[[142 130 113 134 130 115 113 150 111 135 129 131 131 137 105 131]
 [138 137 120 131 125 123 118 144 116 128 132 126 121 134 117 124]
 [142 137 122 128 124 125 114 142 119 127 129 128 121 135 122 130]
 [129 136 122 147 130 119 136 128 119 120 147 125 122 136 113 122]
 [124 134 130 143 125 125 132 125 117 119 150 122 129 133 121 129]
 [121 129 133 140 122 129 125 122 118 116 146 119 137 126 120 136]]
|
[[121 124 129 142 138 142]
 [129 134 136 137 137 130]
 [133 130 122 122 120 113]
 [140 143 147 128 131 134]
 [122 125 130 124 125 130]
 [129 125 119 125 123 115]
 [125 132 136 114 118 113]
 [122 125 128 142 144 150]
 [118 117 119 119 116 111]
 [116 119 120 127 128 135]
 [146 150 147 129 132 129]
 [119 122 125 128 126 131]
 [137 129 122 121 121 131]
 [126 133 136 135 134 137]
 [120 121 113 122 117 105]
 [136 129 122 130 124 131]]

[[133 125 129 132 128 130 128 123]
 [131 128 127 134 127 124 129 129]
 [132 125 131 136 124 130 127 134]
 [127 135 124 126 133 130 128 128]
 [113 130 130  99 133 138 126 123]
 [130 132 122 130 133 120 130 120]
 [133 121 129 137 123 119 130 125]
 [129 128 127 124 132 133 128 118]
 [128 124 131 133 121 125 127 139]
 [126 129 130 125 128 135 126 133]
 [124 132 125 127 128 119 129 134]
 [130 115 137 129 118 130 127 127]]
|
[[130 124 126 128 129 133 130 113 127 132 131 133]
 [115 132 129 124 128 121 132 130 135 125 128 125]
 [137 125 130 131 127 129 122 130 124 131 127 129]
 [129 127 125 133 124 137 130  99 126 136 134 132]
 [118 128 128 121 132 123 133 133 133 124 127 128]
 [130 119 135 125 133 119 120 138 130 130 124 130]
 [127 129 126 127 128 130 130 126 128 127 129 128]
 [127 134 133 139 118 125 120 123 128 134 129 123]]

[[133 118 105 129 146 123 129 123 116 134]
 [122 143 129 116 132 124 119 119 116 143]
 [129 137 120 119 140 128 124 120 119 139]
 [127 139 122 118 139 127 123 120 118 140]
 [128 126 152 133 117 123 133 133 132 134]]
|
[[128 127 129 122 133]
 [126 139 137 143 118]
 [152 122 120 129 105]
 [133 118 119 116 129]
 [117 139 140 132 146]
 [123 127 128 124 123]
 [133 123 124 119 129]
 [133 120 120 119 123]
 [132 118 119 116 116]
 [134 140 139 143 134]]

[[127 129 149 115 132]
 [125 151 115 155 131]
 [125 134 111 136 127]
 [126 122 144 111 139]
 [126 144 146 139 134]
 [128 119 149 110 128]
 [126 118 137 105 138]
 [126 131 146 118 140]
 [125 148 115 149 131]
 [124 138 105 145 129]
 [127 122 151 110 133]]
|
[[127 124 125 126 126 128 126 126 125 125 127]
 [122 138 148 131 118 119 144 122 134 151 129]
 [151 105 115 146 137 149 146 144 111 115 149]
 [110 145 149 118 105 110 139 111 136 155 115]
 [133 129 131 140 138 128 134 139 127 131 132]]

[[113 127 139 132 127 139 132 148 123]
 [133 134 116 127 129 124 110 112 132]
 [156 124 131 122 124 144 108 132 124]
 [126 125 120 135 134 123 123 122 136]
 [129 123 128 126 124 124 132 128 120]]
|
[[129 126 156 133 113]
 [123 125 124 134 127]
 [128 120 131 116 139]
 [126 135 122 127 132]
 [124 134 124 129 127]
 [124 123 144 124 139]
 [132 123 108 110 132]
 [128 122 132 112 148]
 [120 136 124 132 123]]

[[129 126 128 128 127 125 126 122 131]
 [135 122 119 129 129 125 126 117 124]
 [133 137 128 128 128 130 129 123 150]
 [119 119 136 131 133 132 133 134 125]]
|
[[119 133 135 129]
 [119 137 122 126]
 [136 128 119 128]
 [131 128 129 128]
 [133 128 129 127]
 [132 130 125 125]
 [133 129 126 126]
 [134 123 117 122]
 [125 150 124 131]]
---
[[133 137 120 121]
 [131 118 120 133]
 [129 138 120 121]
 [141 128 120 153]
 [140 129 120 152]]
|
[[133 137 120 121]
 [129 138 120 121]
 [140 129 120 152]]

[[105 148 125 131 136 146 129]
 [130 131 152 112 135 143 147]
 [105 148 125 131 136 146 129]]
|
[[105 148 125 131 136 146 129]
 [105 148 125 131 136 146 129]]

[[110 139 136 120 131 142 125 120 149]
 [126 127 116 126 110 136 122 128 126]
 [103 117 133 146 139 120 119 137 124]
 [134 127 105 146 127 130 125 142 123]
 [106 130 119 144 140 135 118 144 128]]
|
[[110 139 136 120 131 142 125 120 149]
 [103 117 133 146 139 120 119 137 124]
 [106 130 119 144 140 135 118 144 128]]

[[139 132 117]
 [123 132 112]
 [101 133 153]
 [144 135 143]
 [116 133 156]
 [115 129 141]]
|
[[139 132 117]
 [101 133 153]
 [116 133 156]]

[[139 128 129 104 142 128 116 112]
 [137 128 127 156 126 120 123 155]
 [126 131 148 126 114 119 136 138]
 [144 133 115 142 124 125 127 133]
 [129 117 126 112 147 123 151 144]]
|
[[139 128 129 104 142 128 116 112]
 [126 131 148 126 114 119 136 138]
 [129 117 126 112 147 123 151 144]]

[[102 144 136 135 135 123 129 120 142 116 142 119 150 143 124 106]
 [126 138 110 148 155 113 137 123 150 139 141 116 157 129 149 128]
 [125 127 129 113 123 126 117 123 121 120 124 125 122 134 118 135]]
|
[[102 144 136 135 135 123 129 120 142 116 142 119 150 143 124 106]
 [125 127 129 113 123 126 117 123 121 120 124 125 122 134 118 135]]
